The same turns and mirrors carry the whole set onto itself and the rows of a family onto each other. Which other rows belong to the same family as each row named below? List them in the order they appear above.
These 15 rows form 5 families of 3 rows each.
R: [ -3.1  28.9 -25.6   3.6 -10.0  59.0  16.3 -12.1   9.7 -23.0 -19.8]
V: [ -8.9  17.8 -17.2 -12.3 -55.7  38.9  -9.8  -2.2  30.6  14.0  -4.8]
X: [-31.8  10.4 -11.9  -8.6 -14.4  24.1  -7.6   3.6 -41.7 -16.2 -19.3]
W: [ -4.8   9.9  -9.9 -22.4 -59.6  32.2  -5.4  22.2  -1.1  15.0  -6.7]
D: [-24.9  29.3  11.4  -2.5 -23.9  27.5 -14.6   7.3 -32.2 -21.0 -23.1]
U: [-30.3  18.7  10.3  -6.4 -39.6  20.2 -24.1  -4.1 -26.8 -14.7 -14.4]
K: [-12.3  18.2 -25.9   5.0 -15.0  57.4   8.3 -24.6  -3.6 -32.2 -16.5]
G: [-21.9   5.8 -20.3 -19.9 -45.1  23.4 -12.1  22.0   3.9  28.7  -7.3]
Q: [-16.6  12.8  -6.8  -9.7 -27.5  30.1  -3.1   3.5 -43.4 -27.7 -17.4]
E: [-26.6  22.8 -34.5  -3.7   4.8  60.4   9.3  -8.6   3.4 -22.2 -15.4]
J: [  6.9  12.2 -39.8 -10.4 -28.5  60.9  23.4  -6.8   3.1 -15.7 -14.3]
Z: [ -8.6  27.8  -5.0 -14.3 -51.4  35.0  -8.5  17.8  23.3  19.1  -8.2]
M: [-12.0   9.3 -49.7  -2.6 -13.6  54.4  20.7  -6.0   4.8  -5.7 -11.0]
C: [-41.5  19.6  -0.8 -16.5 -15.3  26.5 -24.6  13.3 -26.1  -8.5 -12.0]
A: [-26.5  19.8 -24.6 -17.2 -32.6  44.8  -9.1  15.8  31.4  19.3  -0.2]

Same family as Z: R, D
Same family as Q: W, J
Same family as X: G, M

